In the data rows, 128 means zero.
Here is a table of points, one per row:
[104 128 156 170 120 148 113 108 138 103 116 135 168 139 157  54 173 133
 134  65 198 157 189 107 140 136 146  81 155 131 147 137  94  91 143 128
  97 153 101 108 107 164 144 138 157  90 174 130 118 110 156 111 105 142
 193 162 139 139 125 177 147 186 149 189]
[131  90 133 106 109 120 134 103  54  71 175 101 119 180 114 154 183  92
 152 149 159  91 137 186 157 142 120 105 183 115 124 161 163  83 163 140
  97 107 128 111 142 115 165  97 130 148 173  74 173 163 159 148 168 100
 110 147 125 134 116  69 156 111 117 131]
[111 184 147 122 142 146  97 106 135 178 149 132 175 115  85 112 208 166
  87 125 132 178  81  99 111 131 133  97 131 123 120 135 145 159 198 120
 153 126 149 143  97 164 169 171  64 209 140 169 174 129 107 148 170 117
 104 139 153 135 142 109 138 153 130  65]
[ 96 160 167 141 126 113 151  82 103 162 115 139 169  73  80 139 147 125
 158 128 154 115 108 149 109 158 120 120 213 123 128  78 118  96  95 193
 176 104 113 182 128  88 151  98 134 168 113 145  39  74 172 124  89 167
 102 120 187 127 167 129 105  75 122 135]
[180 115  85 126  99 140  99 182 119 108  87 160 116  71 112 141 124 161
 131  99  79 142  93 127  84 134 239 121  98 108 145 128 146 122 153 166
 135 116 159 116 117 129 204  95 121 107 146 139 168  86 147 133 180  93
 167 138 168 122 128  75 147  92  98 199]
[ 98 197 138  98 202 134 126 149 153 129 103 155 128 155 150  59  74 159
 139 165  94 151 130 134 132 101  55 148 166 163  88 116  86 134 142  86
 142 146 121 133 115 140 128 122 183 127 168  60 131 121 119 144 130  87
 149 121 135 185  91  93 158  91  89 138]
[ 91 115  94  76 129 116 128 102 182 141  81 143 113 132 133 188 124 138
  79 143  74 144 136 170 198 134 120 163 155  67 138 155  93  87 131 126
 132 155  92 112 168 134 176 101 136  82 115 174  91 145 164 155 128  70
 141 146 115 128 199 142 113 169 126  98]
[ 82 155 118  96  43  89 162 164 175 159 137 115 156 124 114 149 106  82
 192 125  96 165 125 120 171 140 129 107 128 122 133 148 102 123 110 109
 152 151 156 106 136 122  46 117 114 112 170 139 192 160 150 163 117 180
 130 161 140 135  90 158  89 121  74 129]
[139 148 150  93  97  96  76  80 148 103 145 138 167 165 144 141 107 160
 163 144 143  95 114  79 147 175  73 172 114 150 165 103 167 156  86 141
 111 105 122 101 129 159 127 193  89 100 150 112 120  60 167  83 182  91
 117  76  89 106 125 141  92 114 105 139]
[129 100  98 103  92 117 165 134  77 194 175 150 160 121 110 109 110 138
 133 165 127 130 114 133 136 102 141 130 116 161 150 203 100 119 117 159
  94 139 150 152 151 103 127 133 127 145  72 103 177  63 103  52 124  67
 160 102 143 141 100 157 174 142 176 104]
[ 76  50  97 147 175  79 144 120 134  89 155 130 126  67  69 157  75 132
 150  98 149 135 163 103  95 111 158 158 105 144 175  83 115 161 134 118
 149  87 167 106  93 116 159 122 107 179 213 120 131 148 132 101 122 111
 140 115 103 161 139  97 155 179 173  90]
[160 170 125 138 171 103 161 147 110 104  99 103 139 166 124 165  82 185
 105  80 111 109 152 122 185 147 166 116 153 107  72 178  98 105  92 146
 159  63 140 115  91 141 111 164 170 189 100 133 159 125 100 138 129 146
  78 114  88  94 129 148 125 129 175 192]
[196 128 110  97 178 139 166  77 111  97 138 144  96  99  77 103 101 108
  91  91 146 161 139 110 121 189 146 103 173 142 162 165 154 144 118  82
 103 148 192 140 160 125 104 155 126 134  89 140  98 157 143 110 123 107
 177 116 172 119 115 117  95 172  36 118]
[108 138 158 134  96 111 152  66 177 101 134 143  88  80 151 134  95 185
 144  43 117 101 113 182 110 100 135 121 113  88  67 115 199 130 151 162
 119 118  73 140 150 135 129 124 135 128  70  79 165 137 136 117 134 135
 136 190 128  93  94 166 135 135 113  71]
[141 146 150 171 123 165 172 127 178 114 176 154 196 194 140 150 108 131
 129 126 125 127 142 161  93  96 117 110  83 152 112 116 118  87 165 160
  91 166 147  72 126 112 115 124 108  86  91 165 102 116 132 129  72 130
 100  97 107 172 130  56  47 137 140 123]
[151 101  91 205 136  86 121 153 122 179 168 134  61 120 175 120 133  97
 115  90 160 148 110 132 144 105 131 156 137 197  90 123 131 102 163 120
 141 135  57 138 123 110  78 173 100 161 165 170 141 103 163 138 143  90
 108 106 109  94 173 134 118  92 115 151]
[132  20 178 120  78 132 143  89 145 100  79  85 154 156 142 111 179 172
 118 125  42 119  98 149 147 107  94 103  95 180 132  95 145 153 127 104
 146 116 106 167 154 102  70  83 166 175 126 145 119 142  89 123 156 106
 119 110 153  96 129 106 103 131 159 166]
[111 131 116 129  63 188 127 103 141  93 148 105 150 107 146 127  92 135
  89 155 171 128 170 151  83 104 176 123 116 102 105 212 170 176 125  89
 168 102 117 133 107 107  85 117 130  90 157 124  94 117 110 192 120  99
 140  76 118 126 121 149 155  86 131 120]
[129 106 125  93 180 152  73  76 145 163 127 154 103 176 127 160 186 149
 175  74 132 130 138 182 107 132 160 151 117 138 157 110 117 173  98 120
 115 170 140 159  81  99 129  66 148  87 121 106 201 150 144 145 102 167
  58  63 143 125 150 178 121 115 139 131]
[138 111 162  76 175 126 125 175 168 161 140  95  92 155 143 141 110 102
  97 164 178  92 193  66 135 132 126  96  70  72 152 114 156 126 176 125
 184 144 101 129 161 125 121 114 158 131 115 171 107 127 147  82 130 151
 103 129 191 144  89 131 127  95 133 126]
[137 119 143 198 148 163 105  81 100 191 106  71  99 156 115 114 123 107
 136 137  77 128 142  91 194 179 156 127 100 113 149 108 143 140 135 157
 126 151  96 136 136 139 121  92 109 126 120  76 119  89  97 184  62 139
 124 155  29 148  85 115 134 107  82 101]
[166 120 157 108  88 137  98 159 132 128 166 194 148 164 130 121  64  81
 101 131 147 125  72 168 153 142 133 112 127 157 111  55 109 169 114  55
 158 113  91 133 157 177 126 152 129 121  92 121 119 137 103 116  77 194
 112 187  81 185 188 126 170 129 143 141]
[172 170  76 164  92  96  83 102 115 111 100 145 104 113  99  85 104 135
 146 169 123 111 128  55 143  77 104 131 173 126 142 144 150  99 164 153
  96 158 159 147 162 114 114 119 156  94 130 159 115 210 109  95 149 164
  98 122  86 158 145 148 117  98 173 114]
[126 114  85 108 126 131  83 145 123 170  94  97 139 103 211 152 128  66
 159  90 136 129 108  90 113  94 124 112 162 104 101  97 154 144  72 113
  74 112 143  74 109  76 128 135 108 144 104 121  75 139  81 132 143 106
 117 154 179 162 100  85 142 178 143 137]
[153 149 121 184 181 178 127 163 139 131 115 222 138 125 113 132 155  67
 133 141 104  82 112 154 144 137  72 137  44 140 180 160 143 157  91 157
 112 125 100 128 101  91 142 202 151 142 150 124 107 169 140 152 143 155
 130 145 163  72  97 133 152 135 147 112]
[146 147 160 164 170 117 120 148 112 131 159 131 140 102 222 165 142 130
 170 224 110 130 103 150 108 130 136 153 140  84 120 124 172  99 147 100
 143 142 226 148  93 167  78 125 146 126 145 109 113 127 123  85  95 129
 170 147 104  78 168 152 109 156 134 137]
[157 140 104 124  95 127 169 129  97 139  93  69  92 127  82 193 139 115
  74 144 179 141 140 139 115 133  38 169 118 153  72 102 139 157 117 144
 132 160 162 182  86 157 135 129 100  73 152 137 157 100 121 112 115 127
 149 155 135 126  75 111 128 172 173 166]
[ 92 105 108 124 135 138 141 151  88 101 122 142 127 147 167  74 140  58
  85 177 105 125 115 109  56 143 137 156 170 100 128 100  53 120 105  97
 124 128  77 101 136 188 120 122 148 120  92 145 145 128 130 123 147 168
 112 115  89 105  58 148  26 110 159  66]
[ 88 136 143 143 125 157 126 161 171  76 122  58  96 122 111 140 146 149
 139 160 140 132 128 121 124 163 149 130 116 164  96  96  52 105 132 158
  95 101 165 143 138  78 166 147  42 124  87 104 136 194  98 107 154 139
 196  78 152  95 174 160 191  98  96 126]
[132 124 147  94 120  97 142 218  82 159 116 100 103 127 111  95 158 193
 141 124 158 118 130 147  62  82 106 123  93  89 180 151  95 120  95 140
  68 116 126 150 157 167 101 163 115 123 145 131  64 155 137 150 112 135
 115 170  94 169 156 118  99 160  78 123]
There is one direction along which these points spread out most. Take the direction at right angles to it along which they spread out most. Go by this last direction. For each point below, how far along it does it lie, from 0 to 99? 50 is the average, and the first point above lies past it. One standard deviation of the points above along it is 16.
[138 111 162  76 175 126 125 175 168 161 140  95  92 155 143 141 110 102
  97 164 178  92 193  66 135 132 126  96  70  72 152 114 156 126 176 125
 184 144 101 129 161 125 121 114 158 131 115 171 107 127 147  82 130 151
 103 129 191 144  89 131 127  95 133 126] 57
[153 149 121 184 181 178 127 163 139 131 115 222 138 125 113 132 155  67
 133 141 104  82 112 154 144 137  72 137  44 140 180 160 143 157  91 157
 112 125 100 128 101  91 142 202 151 142 150 124 107 169 140 152 143 155
 130 145 163  72  97 133 152 135 147 112] 56
[108 138 158 134  96 111 152  66 177 101 134 143  88  80 151 134  95 185
 144  43 117 101 113 182 110 100 135 121 113  88  67 115 199 130 151 162
 119 118  73 140 150 135 129 124 135 128  70  79 165 137 136 117 134 135
 136 190 128  93  94 166 135 135 113  71] 17
[172 170  76 164  92  96  83 102 115 111 100 145 104 113  99  85 104 135
 146 169 123 111 128  55 143  77 104 131 173 126 142 144 150  99 164 153
  96 158 159 147 162 114 114 119 156  94 130 159 115 210 109  95 149 164
  98 122  86 158 145 148 117  98 173 114] 64
[ 88 136 143 143 125 157 126 161 171  76 122  58  96 122 111 140 146 149
 139 160 140 132 128 121 124 163 149 130 116 164  96  96  52 105 132 158
  95 101 165 143 138  78 166 147  42 124  87 104 136 194  98 107 154 139
 196  78 152  95 174 160 191  98  96 126] 53
[111 131 116 129  63 188 127 103 141  93 148 105 150 107 146 127  92 135
  89 155 171 128 170 151  83 104 176 123 116 102 105 212 170 176 125  89
 168 102 117 133 107 107  85 117 130  90 157 124  94 117 110 192 120  99
 140  76 118 126 121 149 155  86 131 120] 43
[111 184 147 122 142 146  97 106 135 178 149 132 175 115  85 112 208 166
  87 125 132 178  81  99 111 131 133  97 131 123 120 135 145 159 198 120
 153 126 149 143  97 164 169 171  64 209 140 169 174 129 107 148 170 117
 104 139 153 135 142 109 138 153 130  65] 57
[132  20 178 120  78 132 143  89 145 100  79  85 154 156 142 111 179 172
 118 125  42 119  98 149 147 107  94 103  95 180 132  95 145 153 127 104
 146 116 106 167 154 102  70  83 166 175 126 145 119 142  89 123 156 106
 119 110 153  96 129 106 103 131 159 166] 14
[151 101  91 205 136  86 121 153 122 179 168 134  61 120 175 120 133  97
 115  90 160 148 110 132 144 105 131 156 137 197  90 123 131 102 163 120
 141 135  57 138 123 110  78 173 100 161 165 170 141 103 163 138 143  90
 108 106 109  94 173 134 118  92 115 151] 45
[132 124 147  94 120  97 142 218  82 159 116 100 103 127 111  95 158 193
 141 124 158 118 130 147  62  82 106 123  93  89 180 151  95 120  95 140
  68 116 126 150 157 167 101 163 115 123 145 131  64 155 137 150 112 135
 115 170  94 169 156 118  99 160  78 123] 78
[ 92 105 108 124 135 138 141 151  88 101 122 142 127 147 167  74 140  58
  85 177 105 125 115 109  56 143 137 156 170 100 128 100  53 120 105  97
 124 128  77 101 136 188 120 122 148 120  92 145 145 128 130 123 147 168
 112 115  89 105  58 148  26 110 159  66] 61
